In the data rows, the value 500 means zero.
Some points, each followed by its number:
[326 296 683 329 214 547 288 503 427 383 409 472 550 505 551 624 620 521 472
 568 570 589 351 454 524 475 504 453 475 523 464 581 534 510 398] 0
[482 452 687 340 470 628 416 335 453 598 289 527 621 511 628 561 619 462 600
 519 515 686 362 411 436 538 529 580 452 332 508 611 350 769 138] 1
[409 378 999 451  98 408 273  78 145 562 431 600 540 417 636 723 778 328 384
 620 464 956 368 493 636 731 633 470 622 386 425 858 378 687 130] 2
[565 625 399 566 591 545 485 541 538 535 473 490 515 532 606 559 503 357 447
 524 617 490 606 810 568 223 576 456 483 734 636 509 432 640 665] 3
[458 522 487 353 762 426 517 579 676 515 516 414 471 410 401 544 293 518 330
 578 493 396 389 787 291 420 493 738 415 449 670 486 774 397 696] 4
[518 515 379 572 875 533 522 465 549 524 577 498 419 489 592 713 471 480 608
 509 501 353 574 542 383 261 403 403 406 548 441 485 425 655 635] 5
[477 582 579 482 242 479 426 518 535 533 375 511 496 491 553 353 513 421 669
 513 614 626 361 800 419 209 583 457 540 586 429 563 391 538 193] 6
[650 500 395 674 761 495 528 365 449 643 402 524 497 464 583 566 483 541 575
 433 464 418 601 657 510 564 410 444 501 491 369 462 498 466 550] 7
[526 439 335 616 696 550 467 355 586 582 634 566 668 636 510 470 662 493 353
 433 744 581 919 591 758 492 694 393 393 418 623 491 511 417 726] 8
[753 619 382 663 485 344 732 699 291 221 730 501 482 466 502 588 530 672 544
 480 164 405 479 717 658 268 196 737 529 476 314 564 463 486 710] 9
[535 768 386 678 577 356 542 843 729 298 498 577 556 439 300 391 300 671 501
 544 350 301 409 479 397 359 435 419 225 271 589 391 847 331 999] 10
[553 750 366 665 343 437 580 586 637 212 378 397 440 468 333 297 364 466 524
 439 341 343 421 648 431 124 443 452 389 502 634 463 716 406 927] 11
[352 281 731 340 375 620 449 197 350 555 526 423 532 533 597 577 579 613 354
 573 443 680 307 359 735 562 582 659 691 524 461 603 453 638 195] 12
[578 314 457 577 620 356 611 513 553 507 353 413 520 482 625 508 441 363 321
 440 553 509 696 549 490 538 484 478 405 659 490 538 479 550 599] 13
[326 323 637 267 253 581 355 358 405 602 479 594 433 473 671 590 573 571 548
 473 435 741 392 567 724 716 510 444 543 261 436 541 453 437 214] 14
[494 585 341 537 477 471 435 560 541 573 581 569 412 589 504 496 577 392 499
 484 741 519 745 330 460 346 601 284 224 684 570 502 466 518 736] 15
[546 480 368 604 430 488 689 397 333 112 523 550 600 446 465 432 535 623 493
 531 152 430 556 545 524 671 252 489 363 295 482 499 437 475 560] 16
[316 375 769 352 435 324 380 340 460 244 413 564 494 457 499 486 541 524 592
 481 506 753 363 466 272 513 533 388 544 404 585 561 326 410   4] 17
[348 381 695 344 502 296 456 445 463 566 477 474 500 457 510 568 578 574 479
 552 568 604 318 273 746 468 416 602 499 666 505 525 520 636 444] 18
New points follow, each followed by the numbers of its three nearest points above by angle, seen from the average point of the numbered points, nearest first.
[376 439 511 453 513 578 523 693 578 593 430 449 597 547 568 427 509 579 605
 430 478 528 374 507 422 725 537 603 471 454 466 488 496 474 349] 1 14 17
[635 765 317 563 780 554 590 506 458 421 686 622 352 543 622 584 500 475 492
 527 416 423 650 788 330 445 358 631 533 572 430 466 479 700 622] 5 7 9
[571 589 481 539 644 678 469 749 572 426 482 605 543 480 421 382 439 457 573
 496 472 341 308 392 696 369 495 368 400 513 490 404 496 469 544] 10 11 5
[602 288 595 345 272 290 589 660 371 716 364 446 385 626 339 345 373 534 650
 515 478 544 401 298 197 741 585 696 814 617 381 508 368 298 110] 17 6 12
[396 407 523 418 619 467 472 300 593 467 413 379 514 460 588 503 480 570 544
 435 504 522 367 423 199 852 517 640 325 361 395 440 562 405 393] 17 1 4
[517 496 479 503 431 527 518 854 623 302 559 462 524 498 490 436 483 405 573
 482 610 464 622 583 475 465 586 467 689 664 609 469 613 300 571] 11 10 3
[467 461 589 344 701 454 538 358 460 497 244 351 409 527 554 457 580 539 555
 497 511 552 196 411 492 750 490 398 602 524 390 494 489 277 329] 17 14 12
[566 492 463 562 649 605 457 547 503 544 837 551 578 501 556 543 485 569 502
 475 590 477 586 336 363 490 541 430 553 741 549 395 495 514 550] 15 5 8
[518 656 447 638 478 690 356 592 623 584 446 511 490 526 466 433 478 456 286
 533 706 415 623 506 431 581 564 670 420 707 593 450 532 506 565] 15 3 8
